m =
[[-61.91, 11.58, 14.46, -14.64, -152.56, 5.95, 11.61, -73.18, 13.84, -107.26, -128.01, -94.74, 42.15, 49.35, -58.60],
 [-11.85, -129.68, 8.12, 160.41, 44.05, -126.18, 278.44, -113.07, 196.84, -81.19, -18.58, -59.45, 94.68, 74.03, -81.81],
 [-111.55, 186.43, 127.62, -84.30, -5.06, 115.22, -53.13, 12.19, -61.88, 21.67, -218.88, -61.28, -51.22, 145.83, 96.36],
 [-38.51, 56.67, 124.43, -99.72, 63.98, 143.54, 23.75, 34.35, -110.03, 90.59, -160.45, 4.62, -88.38, -95.15, 143.94],
 [151.75, 244.13, -8.27, -75.10, -73.27, -163.92, -88.13, 71.68, -67.35, 7.28, 1.56, 212.90, 151.43, -49.97, 90.33],
 [-4.10, 42.97, -149.07, 19.76, 19.29, 16.98, 192.76, -177.00, -12.59, 55.50, -8.55, -43.61, -77.97, -12.26, -53.84],
 [-170.65, -35.43, -256.69, 83.09, -11.04, -30.25, 125.86, -96.49, 217.81, -150.25, -114.04, -79.12, -125.12, 225.15, 57.69],
 [53.29, -17.12, 23.17, 35.20, -131.50, -13.56, 82.74, -108.21, 32.68, -299.21, -118.87, -41.19, 28.76, 127.64, 9.20],
 [-128.69, -71.51, -63.60, -116.82, -12.60, -7.79, 278.16, -269.31, 57.94, -77.23, -62.13, 48.60, 165.60, 64.88, 21.61],
 [-70.08, -86.90, -12.05, 34.66, -26.86, -55.39, 3.45, -113.48, 65.82, -63.72, -111.37, -20.31, -4.95, 126.07, 158.61],
 [-227.97, -48.81, -72.88, 56.49, 8.85, -73.03, 152.28, -141.22, 33.72, -75.18, -89.32, -104.74, 47.24, 96.87, 23.55]]
Rows and columns are counted from 1.
(1, 1) -> -61.91
(2, 5) -> 44.05
(2, 3) -> 8.12
(11, 4) -> 56.49
(4, 8) -> 34.35
(3, 10) -> 21.67
(11, 12) -> -104.74
(11, 7) -> 152.28
(2, 13) -> 94.68
(10, 6) -> -55.39
(8, 8) -> -108.21
(10, 13) -> -4.95
(8, 7) -> 82.74
(8, 12) -> -41.19
(4, 1) -> -38.51
(10, 12) -> -20.31
(5, 4) -> -75.10
(6, 10) -> 55.50
(9, 2) -> -71.51
(5, 11) -> 1.56
(10, 11) -> -111.37
(8, 4) -> 35.20
(9, 13) -> 165.60
(3, 13) -> -51.22
(3, 4) -> -84.30
(9, 5) -> -12.60
(4, 10) -> 90.59
(6, 5) -> 19.29
(8, 14) -> 127.64
(5, 5) -> -73.27
(6, 4) -> 19.76
(6, 12) -> -43.61
(8, 2) -> -17.12
(10, 3) -> -12.05
(2, 10) -> -81.19
(9, 6) -> -7.79

A =
13.330,13.044,-7.525,-26.426,4.198,6.808,1.135,7.491,12.036,15.282,1.494
6.384,5.182,15.393,2.539,4.266,-1.557,15.779,-9.059,-21.087,-16.428,13.759
17.557,17.208,11.066,5.864,0.612,-5.251,11.909,-9.791,-15.609,-12.286,11.124
Rows and columns are counted from 1.
row 1 col 1 = 13.330
row 3 col 6 = -5.251
row 3 col 3 = 11.066
row 3 col 4 = 5.864
row 2 col 3 = 15.393
row 3 col 10 = -12.286
row 2 col 6 = -1.557
row 2 col 5 = 4.266
row 1 col 3 = -7.525
row 1 col 6 = 6.808
row 3 col 8 = -9.791
row 1 col 9 = 12.036
row 3 col 1 = 17.557
row 1 col 2 = 13.044
row 3 col 7 = 11.909
row 2 col 8 = -9.059
row 1 col 4 = -26.426
row 2 col 11 = 13.759

arr = [[21.1, 40.3, 7.7, -15.5, 19.5, 22.0, -8.4, -9.6, 11.0, -3.3, 2.5], [16.4, -0.2, -22.6, -5.4, 6.8, 0.2, 7.8, 3.1, -6.3, 9.1, 2.5], [73.9, 60.0, 55.4, 9.8, -15.7, 0.2, -6.1, -11.1, -6.3, 9.1, 2.5], [32.9, 10.8, 41.3, -2.2, 6.8, 5.1, 15.8, -9.6, -6.3, 9.1, 7.9], [-15.4, -9.5, -7.9, -4.0, -2.5, -2.3, -18.6, -21.3, -6.3, 9.7, 11.5], [21.1, -0.2, 0.1, 10.1, 0.6, 1.3, -0.2, -9.6, -21.5, -9.6, 2.5], [-7.3, -0.2, -63.8, -23.2, 14.4, -11.4, -20.0, -8.8, -6.3, 12.1, 7.7], [21.1, 9.5, 0.1, -5.4, 6.8, -35.8, -6.1, -9.6, 12.1, 9.1, 2.5], [-10.6, -26.2, -22.4, -5.4, 6.8, 0.2, 10.3, -9.6, -6.3, 9.1, 2.5]]
Rows and columns are counted from 1.
row 1 col 1: 21.1
row 3 col 1: 73.9
row 5 col 1: -15.4
row 9 col 4: -5.4
row 7 col 3: -63.8
row 2 col 8: 3.1
row 3 col 10: 9.1
row 1 col 2: 40.3
row 7 col 7: -20.0
row 2 col 9: -6.3
row 7 col 4: -23.2
row 6 col 1: 21.1
row 9 col 5: 6.8
row 4 col 11: 7.9
row 7 col 2: -0.2
row 9 col 11: 2.5
row 5 col 9: -6.3
row 6 col 5: 0.6
row 9 col 7: 10.3
row 1 col 4: -15.5
row 3 col 2: 60.0
row 1 col 5: 19.5
row 1 col 8: -9.6
row 2 col 5: 6.8
row 9 col 6: 0.2
row 3 col 11: 2.5
row 7 col 5: 14.4
row 7 col 10: 12.1
row 4 col 6: 5.1
row 4 col 2: 10.8
row 7 col 9: -6.3
row 7 col 6: -11.4

M = [[8.5, -29.0, 2.1, -30.4, -3.7, -4.0], [3.7, 25.9, -0.8, 24.6, 0.1, 31.3], [-10.6, -0.7, 5.7, -13.7, -17.4, -21.0], [-2.4, -17.4, 1.9, -5.3, -1.0, -8.4], [-0.3, 10.3, 2.3, -25.9, -9.1, 3.7], [-4.4, 5.0, -0.7, -20.4, 10.2, -5.6], [-4.7, 26.5, -2.4, 8.0, -13.1, 6.3], [-1.1, 21.0, 2.0, -51.6, 0.4, -59.2], [-2.1, 14.8, -4.3, 35.8, 12.5, -23.9], [-3.4, -44.9, 3.1, -10.2, 20.9, -37.0]]
Rows and columns are counted from 1.
(1, 1): 8.5
(7, 5): -13.1
(5, 4): -25.9
(7, 2): 26.5
(8, 1): -1.1
(3, 4): -13.7
(7, 1): -4.7
(2, 1): 3.7
(8, 3): 2.0
(10, 5): 20.9
(6, 3): -0.7
(5, 6): 3.7
(5, 1): -0.3
(3, 5): -17.4
(6, 4): -20.4
(6, 5): 10.2
(9, 2): 14.8
(2, 2): 25.9
(1, 4): -30.4
(2, 3): -0.8
(3, 2): -0.7
(5, 5): -9.1
(9, 3): -4.3
(8, 2): 21.0
(7, 6): 6.3
(5, 2): 10.3
(10, 6): -37.0
(2, 4): 24.6
(4, 1): -2.4
(7, 4): 8.0
(6, 2): 5.0
(9, 1): -2.1
(10, 1): -3.4

W = ((1.2, 0.3, 2.0, -0.7, 0.0, 1.7, 0.9, 1.9, -0.1, 2.0, -1.4, -0.5, -2.0, -2.2), (-0.4, -0.2, -0.9, -2.4, -1.9, -2.0, -2.2, 1.7, -1.8, -1.9, 0.4, 0.5, -1.8, 0.6), (1.8, 2.0, 0.0, 2.1, -0.3, 1.9, -0.4, 1.8, -0.6, 0.3, -2.0, -2.2, -1.0, 2.2))
Rows and columns are counted from 1.
(1, 1): 1.2
(1, 12): -0.5
(1, 2): 0.3
(1, 14): -2.2
(2, 6): -2.0
(2, 9): -1.8
(1, 7): 0.9
(3, 1): 1.8
(2, 4): -2.4
(1, 5): 0.0
(2, 8): 1.7
(3, 12): -2.2
(2, 7): -2.2
(3, 14): 2.2
(2, 11): 0.4
(3, 11): -2.0
(1, 3): 2.0
(2, 10): -1.9
(3, 10): 0.3
(2, 1): -0.4
(2, 2): -0.2
(2, 3): -0.9
(3, 8): 1.8
